The rows of X fall into several groups, and each row is roughly a mix of its group's hidden directions.
X:
[[ -3   7 -20  37  14  28  22 -15   3  -2]
 [  4  28 -23   1  42  -2   4 -12  15   0]
 [  3 -33 -20 -19  16   1 -22  28   5  -8]
 [  1   2 -20  29  -6  -9  32 -20  -7  26]
 [ 11 -28 -19  25   3 -13 -28 -19  19   3]
 [ 18  22  18 -34   0   9  17   6 -26  12]
 [ 10 -14  24 -28  -6  16   4 -39  -6  -6]
 [-11  25  28  14 -21  -4   8 -19  30  -2]
 [ -6  28  -7 -22  -1  13  29  35   0   3]
 [-10  18 -14  -7   6  -2   7  40 -19  29]
 [ 19   9 -29  18  17  31  19 -13   6 -12]
 [  4  13 -17  16  17   0  20  45 -10   7]
 [  5 -18 -26  27  15   1   0  34  16  -9]
 [ -3 -30 -11  -8   6 -25 -11  35  11 -17]
 [ 27 -14   2 -43 -11 -14 -16  11  -3  -8]
 [-19  25  21   0   5   4  27  22 -28  -7]
 [ 10   6 -17   2  10  31  10 -26 -24  26]
 [ 10  -6  -6 -14  30  -8 -29  -1 -31 -19]
 [-35  32 -10  30   2  -1  13  -1   4   7]
 [-13  -1 -20  32  20   3  26  29   0  -3]
 [-16  31  16 -32 -19   2  11 -19  -8  12]
 [  7  -1  -9  29  26   0  19  32 -21   3]
 [  7  -2  14  24 -31  14  12 -21  30   5]
 [ 27 -27 -19  22  29  10  14   8  -6   6]
 [ 13   5  28  21  23  35  -4 -14   7 -11]
 [  3 -10  -2  -8 -52   4   4  19 -13 -10]
 [  9 -46   0  16 -18  17  11  -7 -15   5]
 [ 13  -1 -23  -4  16  23   3  -6 -37  23]
 [-10  30 -21  28  22  17  17 -11  10  -3]
 [-19  -8  12 -28   7  10  12 -34  25  -9]
 [-14   1   3   5 -10 -12 -11 -52   1  15]
 [ -3  -6 -36  27 -14  19  28  -5  -6   0]
 [ -6  22   8  13 -14   2 -11  10  39  28]
 [ -6  -7 -18  15  -6  -4  -6  13  43  29]
 [-35  17  17  -1 -21 -14 -10 -31   1  -2]
 [ 11 -21 -35  -7  20  21  -3   2 -21  21]
 [  3 -53  -3   4  -7  -5   6  -8 -14  18]
 [ 25  -5  -2  26   4 -15 -31   5 -21 -22]
 [ -6 -21   6  -5  -2 -36   1  22   1 -35]
 [-10   1 -23  20   0 -15  -5 -38   9  27]
 [ -9  10   7 -23 -19  -3  -6 -46   6  14]
 [-21 -12  27   8  -2   8   0  19  -2 -41]
 [-38  22  -4 -19  19 -17  -7  22   5   0]
 [  0  23  -2  17  -8  22   7 -23  17  36]
 [  5 -18  -1 -34   8  25  24 -24  -3  13]
 [-23  27   1 -12  24 -34 -11   2  10  14]
 [  2 -11  10 -12   7  -3  14 -21 -32 -38]
 [ 27 -15  10  -8  -2  33   3 -34  -6   9]
 [-12   0 -11  21 -24 -23  27  26  18   3]
 [  6 -18   4 -15   3  19  17 -47   0   5]
 [-19   7 -12 -26  -9  24  29  -1  27  -7]
 [-11   4 -16  18 -12 -29  15  40   1   3]
 [  3  19 -38  17 -14  21  24   2   1 -13]
 [ 17  -3   2   7 -10 -26 -48   5   3   4]
 [  5   9 -12 -16  24   2 -14  25 -37  14]
 [ -8 -16 -12  19  22  19  39 -16  -4   2]
 [ -1  13  18  12 -24  29   9 -17  27  21]
 [ -5   8 -18  -1  -3  -7  21  41 -15  27]
 [ 12 -35  36 -17 -12  -5 -19   3  -9   3]
 [-39  31  14 -13 -15   2  21  -9  -4  -1]
 [  4  -4  21 -15  12  26  31  18 -18 -20]
 [-30 -13  29  31 -20   4   2   0 -10  12]
 [ 28 -18 -18  -9  12   1   6  14 -40   8]
 [ 34  20  -6 -16  24  20  -5  -5  13 -22]
 [ 32 -19  -2  -7  39  11  -4 -19   6  -1]
 [  1 -17   7 -28  12  -1 -27  26  -4 -29]
 [-14  -7   8  12 -23  -8  19 -17  40 -14]
 [  1   7  -2 -19  -2  10  22 -44  -5  23]
 [ 36   9  18 -28  -2  -1 -14  19 -21   6]
 [ -9  28  30  14 -22 -25   2  10  18  -6]
 [ -8 -19  -4   3   5 -33  -3  -9  12 -41]
 [  3 -38 -14  21   4   3 -17  -8  27 -18]
 [ 15 -12  14 -10  -6  31   8 -41  11   4]
 [ -1   9  -1   2  -1  37   1 -35  22  19]
 [ -2 -24 -11  10   0 -29  30 -12 -18 -22]
 [-19   3 -16 -26   8  -5  29  28  -8  22]
 [-13  37 -23  16  29   1  11  -8  14   1]
 [  4 -12  -6 -27  17  38 -29   2   9   1]
 [ 17   1   1 -25  19  30  -8  -8 -28  20]
 [-27  -6 -19  15 -15 -11 -17 -18  35  -4]
 [ -3 -30  -9 -14   7 -17 -19  33  16 -18]
 [ 21  23  -6 -29  33  -9 -14  -2  15  -9]
 [-18 -15  36 -12 -12 -26 -20   9  -6  14]
 [ 18  18  37 -13  19  12 -23  -1  10 -16]
 [  3 -35  -4 -17 -37 -15   0  11 -16   6]
 [ 20  13  13  39 -15   7 -32  -3  -1  -3]
 [ -9  16  17   5 -13  10 -13  -4  48  11]
 [ -3  17   1   5  -6  22 -18   4  36  32]
 [  4 -26   8  -8   1  -2   5 -39  17 -29]
 [ -5  -4  26 -19  -2 -15 -15  17   2 -41]
 [  9 -14  -5   8 -28  10  41   1  12  20]
 [  0   8 -13  24  15  -7   7  49  -7  -1]
 [ 11  19   9 -16  10  30  -6 -14 -38   1]]

In each list below, one row fits none of the groups, and each other row fits one group, some only roughly. Which row is it?
    Z278: [  8   3   5   4   1 -18  25  -7 -45 -20]
    Z752: [ 10   2 -10 -23  11  29  41  12   1   3]
    Z116: [ 25 -17 -16   7  21  19  31 -13  -7  18]
    Z443: [ 23 -47  -4   2  -9  20  10 -10 -10  -2]
    Z830: [-10  35  -2 -31   0 -27 -13  18   6  -6]
    Z725: [ -7  -8 -11  30 -12 -35  30  -8   2   4]
    Z621: [ -2 -15 -24  29  -6 -36  22   4   5   6]
    Z333: [  3 -24  21  16  17  10   5  22 -15 -34]
    Z782: [-14   4 -24 -24   5  -5  -1  19 -42   6]
    Z293: [ 35  -2  -7  10   7  12 -20   8 -37   8]
    Z71: [-21   0  15   4   4 -13 -13 -28  30 -28]
    Z488: [ 31 -20   5   1   8   6 -15 -32 -11 -26]
    Z444: [ 21 -49 -16  -8   7  -1   9 -10  -8   9]
    Z982: [  2   0   0 -36  28  23  -5  -7 -25  14]
 | Z782
    Z619: [-22  36   5  10  -5  -4 -14  31   5  21]
    Z237: [-10   8 -14 -11  -3   8  25  28  -7  39]
    Z36: [ 11  13   6 -35   5  24  34   5 -12   6]
    Z459: [-12  30  10  -9  15   4  -4 -19  41  -5]
    Z596: [-23  20  -7 -19  26 -11 -15  29 -17   7]
    Z470: [-18  43   3  13 -25  11   9  12   0 -14]
    Z276: [ 23 -19  -3 -21  -4  30  22 -18  -9  18]
    Z993: [ 24 -10  20 -12  -8 -17 -39 -12 -15   2]
    Z629: [-35  32  28  13  -3 -10 -12   8   6   4]
    Z97: [ 34   3 -14   3  22  -9  -2  29 -17  22]
    Z684: [ -4  -7  29 -11  -4   5   0 -45 -19  -7]
    Z907: [ -8   9  33 -14 -10  10 -16  -9  31 -24]
    Z126: [ 28  19   6 -27   3   7   8  32 -20   9]
    Z625: [ 14  -2 -14  -5  -6  15  25  22 -21  36]
 | Z459
    Z425: [ -9  -5  41 -10  -1   9   7 -28 -22 -17]
    Z142: [-32  17  18 -23  11  12  -5 -19  26   4]
    Z332: [ 17   9   0 -23  10  21  30  32 -11   0]
    Z901: [ 29 -38 -14  -2   3  -8  13  -8 -21 -17]
    Z468: [  9  15 -18  -1  17   9   6  25 -15  41]
    Z769: [ -5 -36 -26   6   3 -17  -2  16  30   2]
    Z854: [ -6 -18 -10  10  -7 -14  -8  13  49  10]
    Z312: [ 21  31  -8 -34  -7   5   3  21  -4  18]
    Z870: [ 32 -30   5   8  12  33   5 -15  -3  -7]
    Z879: [ 27 -35  -4   1  -8  -5  21 -25   0 -19]
    Z548: [-25  15  16 -17  -4  23  11 -19  29  16]
    Z155: [-20 -13 -16  -9  -7 -25  38  18  13  -3]
    Z940: [ 15 -25  -1  12   1 -22  -9 -18   1 -40]
 | Z468
    Z168: [ 25  22  27  -9  -4  11 -23 -12   9  27]
    Z251: [ -6 -29 -17 -24  13 -25  23   6  -4 -21]
    Z563: [-32  -1 -24  29   7 -11  20  -9  -2  22]
    Z842: [-22  16   8 -21  -4  28  15  -7  15  31]
    Z715: [-10 -38 -15   3   0 -23   3   9  30 -16]
    Z675: [-32  30 -23  20  11 -14  12  -2   6  13]
    Z60: [  1  26  24 -19   4  36 -20 -13  -9  -2]
    Z893: [ -2  15  22  21  -3   9 -36 -21  14 -18]
    Z236: [ -7  -8 -22  -7  14 -31   9  35 -21  -4]
    Z182: [ -9 -26 -15   3  -2 -10 -11  16  45   3]
    Z766: [ 24 -25  -2 -19   4  22   8 -36  -6  -5]
 | Z168
    Z738: [ 27 -22   6   8   3   1 -19 -32  -2 -28]
    Z185: [ 24  13   0 -31  -2   6  11 -27 -13  28]
    Z320: [-21  -3 -13  39   4   6  -6  22  24  14]
    Z83: [ -3  17 -29  23  -1 -22 -11  19  10  27]
    Z473: [  2  23   1  11  17  -6  25  28 -32  11]
    Z951: [-17  24  -6   2  12 -14  -9  42 -16  14]
    Z665: [-10  13 -30  15  -7 -18 -22  23  25   8]
    Z255: [  0 -42 -36   0  12  -5  -2  11  11   7]
    Z14: [-30   6  16  -9 -10   6   9 -23  39  -6]
    Z435: [ -9  16  12  16 -18 -24  -6  24  33  14]
 | Z320
    Z791: [ -6  -8 -34  29   3 -17 -19   3  25   9]
    Z900: [-15 -13  -6  -3   6  25  21  27  22 -26]
    Z19: [ 14  15 -11  -7   3   1   1  54   1   3]
    Z379: [-38  33   8  18  15 -15  -1   0   6  12]
    Z680: [ 11  17   0   0   9  -9   8  10 -53   2]
    Z549: [ 34  -6  -6   1   8  16 -13   8 -40  15]
    Z475: [ 10  17   7   7  19   5 -46  -3 -22  -9]
    Z932: [ 11  19   1   3   3 -15   8  19 -49   3]
    Z847: [ -9  -9  -9 -32  35 -11 -13  -7 -15 -23]
    Z3: [  7   9 -18  16   2  11  23 -27 -28  26]
    Z764: [ 31   1   1 -19  -9  -2 -24  39   4   0]
    Z865: [ -5   5  -4   5 -12 -24  13  44   8  24]
 | Z865
    Z603: [  0 -10 -20   4 -16 -15 -36 -11  33   3]
    Z277: [-11   0  -5  13 -12   1  -4  -1  52  18]
    Z718: [ 40  -8 -15  17  18 -11 -15  14 -11  20]
    Z877: [ 25 -38 -14  -9  -1  -6  27 -10 -14  -9]
    Z571: [  7  -4 -15  28   5 -15  15 -42  -6  14]
    Z928: [-13  -7  17  -5 -11   8  13 -32  38 -12]
    Z230: [ 37  -3  -7  -1  28  26   3 -18   5 -16]
    Z825: [-31   8  12  -4 -34 -26  -5  19  -7   9]
    Z260: [  2  -1 -11 -36 -14  11   4 -30  27  12]
    Z245: [ 37 -35   2  -9  17  19  -2 -13  -1   2]
 | Z571
    Z499: [ 20  20 -10  -5  13  -1  23  25 -22  28]
    Z664: [ -7  31  22  14 -19 -16  -8  20  25  13]
    Z546: [ 28 -30 -21 -10  10 -13  12   5 -28 -10]
    Z794: [ 29  11  23  -8   7  32  -7  -5   8 -27]
    Z54: [ 13 -11   2   3  -7 -13 -45  23  14 -15]
    Z644: [ 13   4 -10   3   6  -9   4  13 -54   8]
    Z490: [ 16 -14  28 -25  -5  14  20  19 -23  11]
    Z368: [ 11  21  19   9  -1  32 -28  -9  -3  25]
    Z195: [  2 -27   1   4 -21  -6  30 -24  26 -13]
    Z533: [ 20  27  17 -36  -8  -1  -7  -2 -19  17]
    Z823: [ -7  19  22  -4   1  28 -22 -31  19   3]
 | Z490
    Z586: [  2  31  15   6  -9  31 -21  -1   0  28]
    Z109: [ 44 -10  18 -26   4   9 -10  -1 -16  -3]
    Z80: [ 36 -17  28 -16   2   0 -20  -1 -21  -6]
    Z909: [  4 -42 -32  -7  18   5   8 -10  -7  -8]
    Z807: [-19  33 -25   6  24 -18   7  -3  -2 -21]
    Z933: [-33  27  -5  -5 -16 -32   0  17   1  12]
    Z32: [  9  35  13  -4   1  26  -7  -8 -30  18]
    Z600: [ 20 -24 -13  25 -21 -25  20   5   2 -16]
    Z330: [-13   7   6   9 -50  11  10  15 -10 -13]
    Z45: [ 43  -9  -6 -16  -6  23   1   3   0 -28]
    Z372: [-34  12   7   4 -15 -11  16   1  39  -2]
 | Z807
    Z848: [-18 -15  -3  17  -3  -3  -3 -51   9   4]
    Z497: [ 20 -15 -17  26  -6 -30  -3  19 -14 -20]
    Z883: [  0 -11 -14 -34  30 -13   4  13 -29  -2]
    Z765: [-16  -1 -20  -7   7  23  42  -4  21   2]
    Z478: [ -8 -27 -11  36  12  -1  -7  19  14 -23]
    Z41: [ -7  -2  -4   1  19   6  16 -39  21 -29]
    Z310: [ 12  16 -10  14   0   1 -14  39 -28  20]
    Z390: [ -8  39  10   1  -8 -23  -9  16 -24  20]
    Z17: [-44  21  -8   3  -7   2  21  17  15  -9]
    Z871: [ 18  -5 -37  20   5 -18 -15  -7  12  25]
    Z809: [ -1  20  18  19   7   1 -46 -10   0 -13]
    Z552: [ 26  -6  26 -27   2   8  -2 -25 -26   7]
    Z439: [ 28 -11  16  -2   9  -3 -13  37 -22 -17]
    Z363: [-11  -3  10 -23  24  -9 -19 -29   5 -31]
 | Z41
    Z808: [  4 -33  -4 -24  -7 -19  -2  36   4  -9]
    Z355: [-23 -14  -2   0 -12 -25  27  -6  32 -17]
    Z354: [ 25  -4  29 -30 -14   7 -20  13   0 -18]
    Z750: [ 21  14  -9 -15  44  -6  -9 -13  17  -5]
    Z726: [ 11   3   3 -42   9 -30 -20  15   1   2]
    Z436: [ 18  -3 -14  23  24  -2  11 -18 -26  28]
    Z720: [  7   5   2 -14  11  30   3 -32 -34 -10]
    Z455: [ 16 -13 -33  -1  17  17  28 -16   9  17]
    Z187: [  7  25  -3  27   7  38  11  -7   7 -19]
    Z506: [-17  24  33   1 -32  -3 -11  17   3 -11]
    Z4: [ 31  -2  -1 -37   7  24  22   6  -6   7]
 | Z808
    Z295: [ -4   4  -7 -32  21  15   6  14 -29  25]
    Z141: [  6  16  14 -28 -15   7  -5  38   5 -21]
    Z558: [ 12   9   4  -8   5   7  15 -18 -50  -7]
    Z465: [-18 -32  27  -7 -11 -33 -10   2 -10  -5]
    Z989: [-10  -4   2 -35 -14 -40 -13  15  -3   5]
    Z986: [ -5  27   8  -6   7   3  30 -13 -32  22]
    Z990: [ 43 -16  -3   9  -1  10  -6  -3 -34  -1]
    Z151: [ -4 -14 -26  44  15 -14 -11  11   9   5]
    Z763: [-20  19 -40  15 -21  -8  18   9  -6   0]
    Z345: [ 12 -23  -9 -34  26   6   2 -12 -28  -5]
 | Z465
    Z904: [-14   3   6  22 -20 -28  17   3  36   4]
    Z875: [  3  32  24   0  -4  -3  15 -12 -33 -20]
    Z796: [ 18   8 -21   6  26   3  27  15 -17  28]
    Z615: [-16   2 -37  20  -1  -7   8 -13  29  20]
    Z347: [ 11  -1 -44   9  26   7  22 -12   6   1]
    Z207: [-12  34   3  -8  17   8 -30  20 -15  15]
    Z66: [-27  14 -19  20 -17 -21 -18  19  22   0]
    Z632: [  5  13  28 -29   2  14 -25   9 -18 -22]
    Z229: [-17 -18 -32  12   7 -23  -8  -1  30 -13]
    Z721: [ 16   6  12 -27  12  22  29  19 -22  -1]
    Z539: [  3   7  -4  18  -2   8  30 -43 -13   9]
    Z140: [  0 -37   7 -24   2 -32  -9  -1  -7  20]
 | Z229
    Z570: [-27 -18  24   5 -22 -25  -4   8 -13  21]
    Z341: [ -8 -25  -7  -4 -12 -15  32 -17  24 -22]
    Z198: [-11  19  24  24 -12   4 -28 -14  24 -11]
    Z729: [  9  16 -19  14   3  -2   5  18 -29  38]
    Z216: [ 10   1 -21   6  13   5  12  -3 -49  17]
    Z287: [ 26   3  16  10  -3  35 -21 -25  -8  10]
    Z692: [-25  -2  15 -12 -30  -2 -18  -7  25 -25]
    Z476: [  4 -37 -20   7 -33   2  15   2 -18   6]
    Z415: [ 16 -18  -2 -28  34 -23 -16 -10   3  11]
    Z299: [-30  -1   5   2 -14 -15  18  -8  40 -14]
    Z767: [ -3  -5  -5  -3   1  18 -25   4  48  13]
    Z85: [  5  -3  -8  21   6 -32 -27  12  -9 -32]
    Z158: [ 17 -34  17   2 -26   9  18   9 -24   9]
    Z703: [ 24  -8  -1  -8  -8  30  20  -5 -18  33]
 | Z158
    Z510: [-22  -2  28  17 -41   8  -1  13 -11  -3]
    Z393: [-10   3 -22  -3  -1  12  15  42  25 -11]
    Z160: [-11 -10  47   3 -27   3 -11  11  -9  -5]
    Z235: [ 34 -39   8  -3   5  20   2 -16  -5  -5]
    Z259: [ 39   5 -14  -3  10  -7 -12  32  -9  20]
    Z331: [ -4  15  -9  29 -12  -9  24 -13  20  32]
    Z322: [ -2  35  11   4  -3  -3 -30   0  23  25]
    Z653: [-12  -5 -25   8  13  25  40  -2  15   6]
    Z872: [  2  -3  14 -42 -24  18  -9  -8  17 -16]
    Z248: [ -1  39  17  17 -14   9   3 -15  11  28]
    Z588: [-17  35 -17 -22  -1 -31  -1  13   7   4]
    Z93: [ -5  21  18 -16   8  38 -11 -17   3  24]
    Z179: [ 19  -8  34 -11   4  12  -1  23 -26 -22]
    Z957: [  8  15 -12  11   1  13  21 -24 -37  22]
    Z244: [ 29 -11 -14  18   3  37  18 -13   0 -14]
 | Z322
    Z28: [  3  37  17  -2  -6  28 -17  -2   2  27]
    Z79: [ 20 -15  15  20  15  -2 -13  36 -21 -12]
    Z170: [ 14   8 -15  30  22 -12   5  29 -20  16]
    Z29: [ 16 -21   3 -32  -5  21   5 -33  14  -4]
    Z650: [-14 -19   6   8 -11 -33   9   2  29 -28]
    Z912: [-28   5  12  20 -19 -22 -31   3   8 -15]
    Z755: [-14  -1  14 -19 -26  -9 -31 -23  17 -17]
    Z103: [ -6 -32 -13 -11   7  20 -13  -6  39  -3]
    Z772: [ 12  21 -21   1  -9 -30 -30  17   7  19]
    Z292: [  7  11   0   8   1 -15  23 -15 -47  -9]
    Z867: [ 22  10  24 -14  15  17  -5  25   0 -31]
 | Z867
    Z339: [ -6 -16  14 -18   1   7 -16  -9  32 -36]
    Z280: [-13  39 -20 -16 -17 -21   0  20   7  -5]
    Z985: [  8  -7  20 -41  -2  25  17   6   1 -20]
    Z655: [ 17  -3  -3 -10  17   9  13  21 -42 -20]
    Z107: [  8 -20  14 -28 -10  22  -9   5  20 -32]
    Z427: [ 13 -22  -2  34 -23 -21   7   2  11 -24]
    Z487: [-31  43  -4   3   2 -22   1  10   8   5]
    Z114: [ 27 -14   8 -33  29 -14 -18  -6   6   2]
    Z365: [  4   5  27   3   9   4   4  35 -32 -20]
    Z10: [-30  -1  -3  35  11  -6   9  30  -1 -16]
 | Z655
    Z362: [-29  19 -12  31 -28   9  19   6  -5  -1]
    Z639: [  0 -16 -18  -3  -2  11   6 -47  19  14]
    Z516: [ 24  -7  17  12  17  -2 -13  34 -26 -14]
    Z922: [ 26 -14  11 -33   7  29  20  -1  -8  -8]
    Z670: [-18 -29   7   7 -10   8 -10 -22  25 -30]
    Z812: [  4 -22 -19 -13  20   8  37  17 -12  18]
    Z11: [  8  11  23 -25   8  19 -20   0 -33 -18]
    Z642: [  4 -28 -39  13  11  -2  19  -2 -12  19]
    Z779: [-18  33   3   5  15  -8 -32  25 -10   5]
    Z264: [-11  -8  21 -14  -5   4 -17  -4  41 -27]
    Z620: [ -6  19  18 -28 -14  10   2  38   2 -16]
    Z334: [ 16 -13   2 -34 -10  17  -3  21  27 -19]
 | Z812
